In the rows, zero is written as 128.
Named turns come first, each shown by rows before and after it. Which turns, in which order, take the first row of each pair that follows to the second? Write the first one first, as in the answered first pair.
turn E:
[153 131 135 121 114 102 135 109 109 112 127 115] |-> [145 116 142 122 118  91 128 107 121 109 132 122]
[129 159 128 127 151 107 123 143 131 145  99  94] |-> [146 159  98 104 133 100 124 132 127 141 108 108]
[162 124 138 100 114 104 113 137  73 146  99 152] |-> [149 101 149 107 118  93  99 132  93 142 106 167]
[105 140 132 137 152 141 124 134 150 142 120 124] |-> [115 156 114 126 143 151 138 137 131 144 118 119]
turn J:
[144 161 158 153 150 123 114 154  93 151  93 126] |-> [143 164 156 150 151 122 113 152  94 153  93 124]
[119 107 166 144 132 143 129 104 129 124 144 119] |-> [108 113 159 142 137 152 119 107 138 134 143 131]
[139 106 145 148 134  98 120 127 125 120 120 131] |-> [136 107 151 150 132 106 121 124 120 119 124 138]
turn G:
[133 109 120 134 132 132 137 111 145 129 139 148] |-> [147 118 130 139 131 134 157 113 133 123 135 124]
[148 172 158 173 119 113 131 129  88 149 105 127] |-> [136 180 126 153 129 102 102 138 123 169  95 146]
[130 110 140 136 138 103 108 129 141 128 118 149] |-> [140 112 156 148 133 110 128 127 118 115 122 132]
[ 92 157 107 103 117 165  91 102 116 155 126 155] |-> [105 145 144 125 104 181 124  95  80 131 138 138]
turn R:
[120 122 126 119 136 118 122 118 137 142 132 137] |-> [113 130 128 121 141 123 121 120 136 144 133 138]
[105 152 111  74 139 141  80 122 192 154 104 194] |-> [ 92 170 116  79 134 176  90 124 170 165 106 193]
[150 137 119 130 120  87  99 159 128 132  92 157] |-> [133 152 128 134 134 103  97 168 133 141  84 149]

(2 to 3 turns a pair)
[142 103 135 139 150 102 115  93 100 117 154 155] |-> [115 116 142 149 176 108  97 110 130 135 141 155] => J R R
[155 124 123 113 111 108 131 127 101 133 121 153] |-> [143 116 157 134 132  90 134 138 124 125 112 125] => E G R
[157 108 106  98 100 107 130 124 141 107 140 144] |-> [115 151 126 117 145 129 121 159 170 135 108 106] => R R E
[130 147  99 109 130 107 114 151 143 136 134 168] |-> [ 99 150 134 138 148 131 114 158 145 145 133 160] => E R
[161 112 168 141 127  77 137 138  95 105 120 109] |-> [172 116 149 128 114  75 139 133  91 106 124 117] => E E
[126 103 127 137 106 141 151 112 127 119 136 147] |-> [146 129 121 128 114 121 165 124 137 118 114 112] => G R
[158 161 154 153 137 146 117 147  53 163  96 139] |-> [161 172 118 129 147 117  98 158  88 174  82 140] => G J
[ 99 134 135 129 152 171  87 139  81 167 117 180] |-> [152 164  72  79 128 136 111 136  82 157 109 157] => G G E
[154 138  78 105 119  93 119 133 143 125 125 131] |-> [159 114  89 112 107  91 122 120 131 114 141 145] => J G
[102 111 131 141 132 143 108 145 123 131 128 162] |-> [137 111 149 145 117 134 143 144  94 108 127 127] => G R
[136 157 142 131 137 117 143 145  90 135 105 111] |-> [127 151 108 111 137 104 113 142 115 149 103 144] => R G
[ 66 131 159 142 153 165 108 142 147 138 147 152] |-> [126 177 130 115 117 178 165 138  90 124 146 114] => G E
[145 137 132 132 154  88 125 142 174 116 109  83] |-> [147  87 141 137 136  80 111 119 164  99 137 125] => G J J
[112 153 146 146 119 142 121 141  86 162 117 147] |-> [108 143 135 139 120 133 108 140  98 168 120 160] => G J G
[162 151 115 126 129 120 157 126 108 122 115  92] |-> [130  87 122 136 127 110 107 104 138 121 141 164] => G G R
[111 118 122 127 105 155 108 101 145 129 153 166] |-> [105 171 128 130 138 146 119 137 164 142 109  99] => E G G
[ 63 108 162 161 150 158 114 121 172 123 141 137] |-> [118 151 140 141 105 192 167 112  80 118 145 115] => E R
[102 159 158 136 155 140 128 156 111 145 105  92] |-> [160 146  89  86 112  97 128 137 105 132 117 119] => E R R
[130 139 164 167 127 143 147  98 119 135 147 119] |-> [112 154 156 166 141 154 129 105 132 152 140 124] => J J G
[135 112 107 134 138  96  94 132 130 152 129 147] |-> [119 148 125 147 145 143 109 139 105 165 122 132] => R E R
[110  86 142 139 148  85 136 144 146 118 125 105] |-> [145 108  86 100 116  88 148 133 122 120 134 115] => E E E
[138 106 159 145 116 105 137 124 139 116 135 115] |-> [132 120 155 142 129 102 135 133 156 125 123 101] => R G J
[129 140 151 142 116 185 182 109 103 117 144  94] |-> [139  99  80  92 111 118 132  98 182 117 152 143] => E G E
[173 137  74 102 107 123 131 113 120 161 144 143] |-> [103 120 172 175 156 154 119 129 138 166 137 125] => E E R
[167 117 100 105 142  84 138 126 173 143 123 125] |-> [117 155 149 147 161 174 155 138 139 166 121 108] => E R R
[ 98 127 183 160 162 138  85 154 124 151 125 152] |-> [115 160 173 150 170 127 100 172 130 155  98 111] => G G
[105 151 144 137 138 148 122 131 109 148 107 118] |-> [147 147 112 111 116 117 133 124  99 135 109 117] => R R G
[140 125 158 136 123 145 213 118 102  65 141  87] |-> [158 100 145 124 116 105 202 110 121  55 145 100] => R E
[ 97  82 164 154 141  99  65 129 156 136 135 184] |-> [114 117 137 131 158  63  72 152 188 138 102 135] => R J J
[ 82 165 137 136 164 147 105 139 158 153 124 155] |-> [119 169 134 132 124 183 154 117  88 134 147 153] => R E G
[116  85 192 183 128 120 165 130 181  79 133  92] |-> [133 117 169 164 139 101 169 144 195  87 111  60] => G J
[122  96 162 146 136 105 121 130 141 121 132 117] |-> [ 97 123 162 149 148 143 118 135 137 140 127 119] => R R J
[118 165 115 133 150 116 100 148 135 147 102 120] |-> [153 155 125 136 136  92 128 143 121 120 101  95] => J J
[113 124 130 136 154 112 142 127 175 131 108 102] |-> [111 104 159 154 141 140 158 112 144 118 128 109] => G G R
[ 82 108 138 136 115 220 131  68 172 130 158 167] |-> [104 113 171 155 110 223 175  70 142 105 152 122] => J G
[127  97 136 119 116 118 119 101 142 107 149 153] |-> [141 138 161 131 117 143 152 114  97 109 136 114] => E E R
[181  99 124 141  86 110 154 104  68 111 136 121] |-> [150 168  88 118 138  94 122 151 139 156  78  82] => G R R
